In the rows, 128 means zero.
A single turn carries every row of the set below to another of its rows. Some are shown first; where does it send the rows asked next?
J950: [167 110 152 156 124 106 131 123 162 122 121 128 81 150 120 182 170 114 140 149 150 124 155 157 94 117 124 125 114 140 148 124 133 158 164 121 148 109 134 128 144 149 160 133 145 105 139 155 123 128]
J202: [130 106 123 112 163 127 101 138 171 111 123 98 131 145 129 143 137 110 132 106 125 126 138 130 88 148 110 134 151 115 178 119 138 161 131 143 94 129 92 160 142 116 74 136 133 133 136 123 139 143]
J915: [129 98 149 113 129 117 108 137 109 123 120 147 140 109 143 123 116 107 127 155 102 97 152 136 87 151 113 164 172 156 127 132 123 130 135 151 113 123 133 167 141 91 128 134 163 96 133 121 104 177]
J14: [184 104 123 97 170 116 112 147 155 129 122 133 121 131 136 123 164 106 132 96 139 79 147 156 92 146 122 151 119 153 124 106 140 140 139 135 134 161 95 124 123 154 147 117 134 123 137 109 159 144]
J366: [123 89 182 121 132 146 137 144 153 122 79 115 136 144 148 128 128 112 171 159 104 134 129 107 116 111 106 121 142 141 108 116 129 140 127 159 127 149 138 133 136 120 177 140 130 92 141 129 141 157]
J910: [165 104 141 89 154 105 124 143 110 137 112 116 120 154 157 140 125 98 137 136 95 119 138 134 146 154 109 155 153 138 119 83 168 94 143 153 126 117 135 176 148 130 127 129 131 117 141 106 127 148]
J467: [180 84 121 130 136 125 134 134 129 118 115 138 121 130 130 107 135 117 122 141 126 110 101 141 125 137 154 135 125 130 135 84 149 97 149 158 136 117 160 176 151 119 134 125 134 119 151 94 153 136]
J905: [147 134 132 137 87 140 127 140 138 132 113 114 121 190 121 141 146 112 134 106 130 154 140 137 96 131 125 183 89 119 173 118 123 122 135 135 102 125 125 152 124 141 168 122 127 86 141 123 101 136]
J164: [133 94 148 127 96 131 100 139 154 127 118 112 121 192 128 146 142 116 125 151 135 118 121 136 102 103 92 126 137 167 131 118 101 115 121 145 142 128 163 148 131 147 122 127 131 86 140 128 169 143]
J377: [138 137 156 136 132 130 89 134 153 150 109 120 97 110 127 139 94 113 137 117 139 93 88 133 88 117 109 110 94 139 125 92 128 108 107 135 104 97 127 126 123 109 166 159 132 139 118 131 122 127]
J317: [160 121 147 119 144 156 86 108 135 107 162 157 123 147 119 163 113 136 97 122 88 136 124 139 128 149 144 102 137 131 136 112 107 123 158 130 124 110 132 107 123 115 151 145 124 124 123 108 110 129]
J314: [120 108 138 108 135 139 100 111 159 113 148 126 122 150 126 150 146 111 132 113 120 72 132 148 116 159 84 110 145 128 143 139 124 130 141 125 107 146 157 98 134 107 125 122 103 104 110 133 113 153]
J394: [109 128 102 118 136 148 154 124 156 104 128 138 121 108 135 137 132 132 124 123 153 120 148 149 81 144 131 157 90 120 126 119 112 146 94 135 127 92 93 94 150 123 145 142 117 135 156 96 87 140]
J792: [146 109 161 137 130 137 150 114 156 114 125 118 100 138 135 172 112 116 134 166 141 180 182 142 90 126 115 122 114 123 143 123 109 117 151 130 119 132 122 147 153 127 143 163 119 147 152 82 117 159]
J608: [141 125 116 134 130 145 118 134 145 125 115 138 104 82 124 153 148 118 132 124 141 129 151 132 121 172 91 169 154 95 137 121 116 126 129 143 157 122 141 156 125 117 104 141 131 114 126 132 67 129]
J338: [126 140 119 128 144 126 149 152 119 140 141 119 119 107 174 150 128 82 133 117 131 153 94 136 116 113 127 151 116 174 116 100 112 143 116 149 126 77 125 120 117 115 121 160 122 109 143 116 142 154]
J21: [130 139 156 123 95 134 135 112 151 131 121 114 121 149 175 172 106 110 115 147 154 112 163 139 101 134 107 128 124 119 126 134 165 136 127 156 121 161 120 128 116 147 101 184 129 146 114 116 136 149]
J71: [146 133 135 107 139 136 142 110 113 110 132 101 96 99 117 148 106 96 97 112 147 144 166 119 110 160 100 147 144 132 123 110 131 143 131 130 113 154 95 170 116 98 155 158 112 130 124 131 95 146]
J179: [127 108 134 142 88 186 137 141 137 132 125 99 121 139 122 153 140 120 120 170 120 123 114 130 105 112 147 126 132 155 161 129 104 151 128 133 125 118 147 170 121 152 112 127 121 96 144 121 155 126]
J275: [141 129 91 93 126 140 144 141 182 149 131 110 111 115 109 163 161 141 130 148 144 116 157 115 87 133 118 144 116 104 132 124 107 121 120 128 148 83 114 136 106 84 152 126 131 147 134 114 135 123]
J644: [157 108 130 123 110 99 125 104 139 125 121 112 94 132 107 134 113 97 126 102 153 127 158 117 110 135 119 147 139 101 114 102 154 127 182 165 122 147 129 148 143 95 163 172 124 121 111 129 115 145]
J687: [108 127 130 137 123 180 116 137 141 127 129 121 115 115 132 158 106 86 85 128 137 116 146 145 142 129 143 135 125 128 134 89 131 130 110 168 130 116 81 143 121 97 163 154 131 95 169 108 128 160]
J963: [138 127 129 93 175 136 133 137 126 121 116 130 153 136 124 131 143 112 131 130 152 129 89 131 90 95 136 195 102 130 88 121 110 114 138 130 109 124 128 122 134 118 148 153 134 92 139 123 110 166]
J816: [135 120 112 114 129 106 120 128 133 121 153 96 122 113 166 136 125 79 137 142 96 113 130 112 132 142 100 108 127 109 127 121 140 128 149 146 91 155 103 141 129 136 104 140 83 109 147 133 129 132]
J557: [134 72 160 147 103 109 103 133 124 120 116 118 139 136 109 178 151 100 134 134 122 154 170 136 115 145 133 147 146 155 126 131 127 123 150 134 113 91 128 82 136 144 155 133 111 127 139 112 133 148]
J423: [108 128 134 121 138 162 117 159 163 136 124 149 128 132 117 164 167 124 137 122 118 94 142 138 89 99 138 110 90 122 113 144 120 137 170 101 122 115 157 107 114 149 140 158 135 115 128 126 136 130]
J695: [161 109 132 94 146 120 120 144 120 139 122 120 121 105 138 138 111 129 132 85 107 116 138 129 93 140 111 116 134 146 111 96 117 148 107 108 145 118 132 173 113 145 139 143 137 158 136 101 149 92]
J257: [113 132 96 124 114 105 136 113 156 139 137 123 126 129 127 141 136 103 134 121 136 117 154 139 98 137 104 184 121 154 95 100 119 153 111 145 149 121 74 102 168 113 162 153 114 115 129 131 100 158]
J541: [109 147 126 118 134 169 122 138 168 148 133 133 139 116 127 168 147 121 137 143 78 88 141 137 116 136 140 114 125 135 104 130 122 164 134 109 125 113 99 119 142 170 121 147 128 123 104 131 107 138]
J323: [147 118 133 121 136 115 130 134 155 137 117 126 133 193 119 123 147 109 115 153 125 118 107 129 74 112 129 171 152 148 88 123 155 101 136 141 137 126 85 141 118 143 104 136 131 135 134 131 135 130]
J971: [116 135 111 116 119 150 148 132 131 105 135 128 95 104 152 161 124 103 103 157 128 128 128 141 135 141 111 180 104 101 129 137 138 109 147 134 148 150 115 118 122 128 146 146 149 129 172 113 175 132]
J306: [170 137 142 124 134 135 131 136 144 139 139 156 170 156 149 134 143 100 122 130 134 124 141 132 126 101 112 149 122 150 108 134 131 117 126 123 138 140 112 170 133 138 155 110 160 113 145 167 85 119]
J558: [121 121 125 122 105 132 106 146 138 113 120 163 128 101 125 163 111 137 118 86 121 117 130 119 79 153 166 153 105 132 132 91 130 132 117 129 110 108 159 124 157 146 158 128 139 141 124 137 127 121]
J568: [113 137 126 124 91 158 135 166 132 140 100 108 106 160 143 142 155 109 99 129 127 110 172 130 155 135 91 175 114 156 141 122 146 122 117 153 141 91 122 141 113 133 132 134 159 104 138 106 126 137]
J426: [115 89 118 110 126 110 108 145 177 150 111 120 115 125 114 122 152 132 112 158 102 148 132 134 109 97 120 116 105 112 110 146 135 126 105 101 122 140 147 128 137 143 163 153 120 142 123 99 146 141]

J275 -> J608
J541 -> J257
J950 -> J558
Now these:
J792 -> J695
J317 -> J338
J164 -> J423
J971 -> J202

A single turn carries every row of the set below to another of its rows. Some are shown first; where does it send the rows asked next?
J139: [97 137 124 124 121 120 124 120 59 132 143 126 156 133 170 111 108 133 105 122 128 103 163 108 117]
J194: [110 163 135 164 145 105 137 109 100 105 97 112 158 141 131 121 136 140 93 137 125 88 114 168 128]
J346: [111 149 118 169 166 150 112 112 115 127 165 119 140 91 154 81 142 139 138 142 183 113 122 119 142]
J236: [122 121 94 151 125 169 137 130 111 145 135 104 145 137 120 111 130 146 162 156 120 65 124 123 95]
J371: [103 116 115 177 101 87 111 104 91 113 157 77 131 122 124 106 126 136 140 133 129 110 144 140 99]
J635: [135 148 134 155 123 131 113 95 113 92 153 106 174 149 148 110 149 178 133 121 176 125 147 136 163]
J545: [131 169 126 189 167 162 109 119 122 104 142 123 147 132 147 103 131 154 105 165 135 112 140 146 157]
J865: [116 164 111 116 128 148 120 127 106 146 140 96 140 82 132 118 154 138 145 130 145 126 125 154 109]
J504: [145 125 96 139 116 126 102 88 148 143 155 82 168 153 117 113 131 141 110 151 126 98 111 134 170]
J385: [134 135 154 141 117 128 130 108 90 99 148 85 146 154 107 105 130 115 112 111 111 138 107 122 128]
J510: [139 131 117 162 129 75 124 114 127 117 141 134 169 154 163 124 114 152 143 151 123 103 139 117 113]
J795: [134 138 127 128 123 124 159 108 63 127 132 93 148 121 150 121 105 117 104 141 141 134 114 165 132]
J954: [129 117 86 134 139 166 132 90 125 152 137 86 159 154 128 92 135 147 136 161 126 108 120 85 138]
J620: [101 126 121 131 108 169 134 107 129 122 164 104 122 100 142 104 122 125 108 115 86 103 142 123 139]
J265: [149 160 125 140 132 145 112 114 156 125 133 120 159 113 172 68 126 160 125 139 102 87 150 133 130]
J84: [115 137 127 157 127 118 127 109 76 142 151 86 128 78 166 111 111 109 136 145 158 91 121 130 131]
J56: [102 162 93 124 136 116 174 117 139 125 154 132 161 127 136 116 135 113 115 130 117 111 126 124 110]
J308: [126 177 159 111 149 146 137 89 136 112 157 92 148 175 144 116 137 134 132 142 123 94 145 133 122]
J613: [119 113 101 147 133 117 117 99 130 131 160 99 146 179 139 113 124 113 94 112 145 61 111 151 134]
J845: [136 104 92 140 112 153 117 128 99 112 154 137 160 150 133 101 116 121 128 109 141 72 113 141 103]
J43: [114 155 125 179 149 161 107 99 114 125 121 68 115 119 173 108 152 130 118 129 131 100 139 96 148]
J150: [117 112 126 121 144 155 109 86 127 99 156 67 108 127 119 114 131 159 150 123 152 98 150 141 132]
J126: [126 155 135 151 151 140 154 113 86 116 147 104 149 175 155 123 109 151 97 155 140 122 159 155 150]
J538: [112 139 72 150 153 111 132 112 125 114 128 98 144 108 142 54 134 144 124 116 157 101 148 118 102]
J799: [157 107 129 161 166 111 110 112 121 93 102 92 132 147 131 96 123 157 134 123 140 108 108 116 133]

J545 -> J346
J139 -> J194
J538 -> J371
Now these:
J56 -> J510
J845 -> J613

A single turn carries every row of the set below to another of its rows. Some are shown first; where does it send the rows asked next?
J648: [145 143 111 116 132 156 145 140 144 139 112 140 113 123 161 163 108 114 101 149 113]
J933: [138 153 113 122 140 144 163 140 148 136 123 130 116 109 163 157 116 100 111 152 119]
J713: [145 142 107 85 119 109 129 127 126 121 110 142 140 160 114 106 119 161 151 153 150]
J587: [127 114 139 135 144 133 131 71 126 109 131 111 160 124 101 148 149 154 146 133 146]
J684: [143 146 109 113 130 147 160 135 142 137 127 137 109 117 169 160 110 109 105 147 120]
J83: [120 144 128 90 147 125 103 97 144 142 150 130 151 119 113 90 153 122 139 142 120]
J392: [116 126 126 135 148 118 153 86 116 123 131 116 167 152 105 139 136 163 139 109 153]
J177: [145 96 142 149 118 153 151 146 132 102 111 127 141 132 134 164 112 146 128 101 137]
J567: [119 121 120 122 138 126 127 60 108 131 142 117 149 135 109 150 136 152 147 101 134]
J821: [103 129 107 130 130 118 124 98 101 120 128 128 150 154 100 151 138 164 141 95 138]
J31: [126 110 131 146 114 144 140 137 123 102 138 121 122 102 136 171 127 115 154 91 121]
J10: [165 120 133 124 118 133 94 136 129 141 92 162 122 136 116 97 117 129 124 147 133]
J301: [151 129 130 89 134 127 122 114 143 131 113 140 157 159 114 93 125 165 126 159 146]
J894: [114 117 118 131 126 133 100 84 114 106 129 124 141 125 96 162 147 153 150 121 134]
J854: [129 151 115 126 145 154 148 152 151 140 117 137 127 120 155 152 121 104 92 145 113]
J765: [167 138 129 120 120 110 129 118 123 132 116 142 108 102 127 102 125 104 168 155 146]
J260: [141 148 130 122 135 101 152 121 125 145 155 143 121 113 135 78 138 100 144 125 148]
J421: [140 131 136 124 134 124 117 139 129 153 128 161 134 149 123 72 130 126 100 116 134]
J833: [134 112 123 145 112 138 157 142 113 114 116 125 128 131 138 170 105 132 150 82 127]
J511: [116 157 105 86 131 106 108 109 126 133 146 133 132 120 113 102 147 120 165 137 123]
J449: [128 152 98 86 114 100 119 127 121 115 132 140 125 134 114 112 134 139 168 150 142]
J33: [112 120 124 142 136 125 126 109 119 96 119 122 161 143 92 151 149 166 140 127 152]
J269: [127 155 116 123 143 145 164 148 149 137 134 133 122 117 162 148 123 102 97 143 120]
J142: [168 125 118 106 103 114 127 115 113 145 125 162 100 136 138 97 109 130 136 128 144]
J465: [135 144 112 120 134 157 146 148 146 140 120 145 119 128 161 153 113 113 85 139 113]
J630: [122 115 138 146 137 146 147 117 125 129 141 113 138 106 139 157 126 107 143 75 109]
J867: [131 99 158 152 140 163 143 123 143 118 137 115 152 108 134 151 131 118 124 93 119]
J841: [140 100 150 150 140 158 158 129 133 129 116 119 157 137 137 150 109 137 117 84 125]
J184: [137 135 136 90 152 132 112 96 148 148 128 132 166 144 113 84 136 143 122 145 126]
J654: [139 141 146 139 151 120 118 145 141 140 118 141 142 114 112 79 149 97 132 144 135]

J301 -> J184
J392 -> J587
J765 -> J142
Now these:
J841 -> J867
J933 -> J684

A single turn carries every row of the set below to another of its rows. Some are shown first; where does it send the rows asked next?
J547: [185 147 145 129 102 102 142 111 137 108 123 122 137 149 146 114 150 136 116 121 149 168 158 144 161 143 136 169 147 145]
J387: [169 129 124 121 96 108 136 114 114 148 125 147 153 172 178 82 136 125 131 158 149 145 178 163 124 90 158 152 149 191]
J153: [162 133 131 131 93 100 154 124 125 144 134 131 146 168 170 84 139 122 142 150 111 114 133 128 96 118 172 190 134 216]
J964: [161 139 159 149 94 81 134 134 99 118 121 134 122 165 168 104 152 104 156 142 143 180 155 127 137 123 149 157 121 205]
J54: [176 123 150 177 92 80 183 75 109 136 159 119 164 112 146 112 132 122 114 173 139 145 169 97 127 121 173 120 58 182]
J520: [175 148 158 147 104 82 144 117 109 115 113 138 132 153 175 99 135 102 161 134 140 184 154 143 119 127 146 161 128 202]
J972: [160 133 121 127 93 103 152 127 116 134 161 129 147 171 166 96 156 123 146 147 115 128 124 116 107 112 155 203 131 201]
J864: [171 150 154 158 89 110 133 154 137 123 123 121 131 133 150 98 148 119 139 135 116 132 138 102 158 102 143 192 99 155]
J69: [173 150 161 157 93 93 146 134 126 120 112 131 119 145 171 115 138 105 158 149 138 186 145 130 124 134 139 148 127 202]
J895: [172 119 156 160 84 123 134 156 151 123 121 107 126 139 152 100 143 121 133 154 120 126 127 96 137 103 155 177 101 154]
J715: [181 134 149 189 90 97 170 70 105 140 167 121 174 130 152 114 137 140 118 177 134 153 160 104 113 132 165 125 47 165]
J751: [186 112 140 127 102 128 126 126 121 110 152 74 151 147 163 91 148 144 127 160 115 132 135 140 120 107 151 186 133 143]
J468: [172 169 158 173 96 81 170 79 111 148 175 129 185 135 159 114 122 133 95 175 121 151 159 113 97 144 156 137 58 176]
J549: [162 151 145 166 97 96 182 100 118 161 162 110 182 113 135 109 138 132 102 182 117 122 167 108 137 147 167 138 59 192]
J400: [187 119 134 137 100 123 124 139 120 125 164 82 153 159 165 86 163 139 123 164 115 145 152 152 143 104 149 181 139 141]
J49: [177 128 132 130 88 98 145 118 128 151 120 143 148 177 178 80 125 115 122 138 150 159 180 175 116 98 150 145 142 174]
J783: [176 130 151 157 91 133 135 148 143 126 120 111 130 135 147 107 151 117 152 153 128 143 135 102 158 108 138 175 100 142]
J206: [181 157 144 175 89 103 172 70 117 166 163 118 183 142 165 107 128 136 85 182 138 143 179 115 134 141 155 117 68 161]
J68: [163 149 147 175 92 103 163 89 104 170 160 124 181 135 145 106 135 140 99 180 126 125 170 111 120 147 166 131 44 176]
J258: [167 153 153 160 95 74 182 98 115 140 187 114 181 119 156 115 124 119 94 184 119 154 160 111 97 128 159 136 67 195]
J946: [176 154 151 163 86 100 166 76 115 135 172 105 188 131 152 114 128 163 80 167 136 143 165 125 106 146 156 130 58 163]
J482: [175 143 163 151 92 82 179 87 120 127 171 95 193 127 130 112 130 150 84 170 136 158 174 141 120 133 156 130 63 158]
J267: [181 113 142 124 96 125 128 127 128 131 148 84 158 167 154 92 151 152 129 178 114 133 141 161 114 103 155 177 139 147]
J409: [194 138 152 135 95 114 149 111 152 124 111 101 134 149 149 111 134 123 120 124 145 156 147 139 151 148 126 162 137 128]
J588: [183 136 141 177 107 95 154 70 100 151 176 129 179 121 155 110 130 144 95 183 129 145 180 133 105 135 174 122 69 158]
J889: [170 135 122 112 83 99 138 113 109 144 135 134 149 175 183 83 133 123 116 133 153 142 178 157 129 86 139 158 144 176]
J699: [173 149 144 146 91 88 190 67 113 172 165 106 188 144 148 111 128 123 92 185 141 143 181 125 137 138 145 119 82 165]
J357: [185 155 150 137 99 113 149 127 152 117 115 116 139 152 160 105 137 116 109 118 154 173 156 135 157 149 131 161 135 151]
J832: [185 121 134 163 107 90 174 77 107 159 180 116 185 114 142 100 128 126 100 175 123 141 186 142 118 120 166 131 72 148]
J948: [154 129 133 120 96 107 143 136 125 140 146 122 159 185 163 82 147 121 126 153 118 115 130 123 102 111 166 200 123 196]

J864 -> J400
J69 -> J409
J588 -> J468
Now these:
J751 -> J948
J832 -> J258

